In the data rows, 128 means zero.
Here are some points, each followed by its number:
[ 97 132 138  87 255 112  92 129] 0
[126 135  96 169 142 133 118 125] 1
[128 132 152 122 130 107 121 114] 2
[ 99 102  87  69 110 152  85 159] 3
[ 96 128 149  89 101  86 147 112] 4
[119 101 168  66 124 126  69 165] 5
[111 108  73  82 125 185  72 153] 6
[148 112 128  92 115 110 120 131] 7
[124 141 128  85 200 154  87 130] 8
[118 137  82 166  95  90 226 107] 9
[108 130 199 114 145 121 112 116] 10
[156 135 108 230 115 121 186 118] 11
[136 158 184 255 141 100 162 102] 12
[143 121  77 181 157 163 115 124] 13
[132 120 104 153 150 153 108 127] 14
[139 151 103 149 118  96 145 120] 15
[ 96 135 102 145 190 207  81 128] 16
[141 143 147 124 104 136 116 118] 17
[110 131 119 121 132 113 102 119] 18
[105 127 137  92 234 107 100 128] 19
[174 141  86 255 154 166 182 123] 20
[124 131 145 115 175 255  84 137] 21
[131 128  96 133  88  88 127 119] 22
[119 116 110  75 110 113 106 144] 23
[106 122 115  83 120 115 100 141] 24
[179 123 105 141  73  76 214 119] 25
[128 112 140  82 106 106  97 134] 26
[ 96 111 192  62 133 117  96 142] 27
[121 181 231 171  90  87 212  98] 28
[118 132 186 172 203 163 111 118] 29
[101 147 133  92 240 184  77 127] 30
New points follow, each followed by the numbers of its three nearest points above by angle, nearest first.
[110 140 156  95  87  95 157 119] -> 4 28 2
[116 131 158 129 137 166 116 122] -> 21 29 10
[115 105 153  66 122 123  74 161] -> 5 26 27
[100 119 120  85  89 100 145 118] -> 4 23 24
[149 133 123 210 124 115 180 109] -> 11 20 12
[189 125 128 128  78  88 171 123] -> 25 22 15
[104 126 131 102 120 125 110 123] -> 24 27 26
[164 135  93 142  67  75 196 116] -> 25 9 15
[118 118  96  82 142 190  69 158] -> 6 3 21
[107 121 196 103 129 116 138 107] -> 10 2 27
[ 93 133 102 118 196 218  66 134] -> 16 21 30
[117 139 109 150 114  90 203 109] -> 9 25 15
[158 137 100 229 113 113 187 124] -> 11 20 12
[100 139 255 129  83  67 208 100] -> 28 4 2
[136 137 181 134  98 109 136 121] -> 28 2 17
[141 121 123 119  68 110 116 126] -> 22 26 7
[172 124 116  92  85  78 134 130] -> 7 22 25
[146 164 195 161  84  85 207 105] -> 28 25 12
[134 129 133 140 137 120 122 120] -> 12 29 2
[121 113 170  79 130 129  80 151] -> 5 27 26
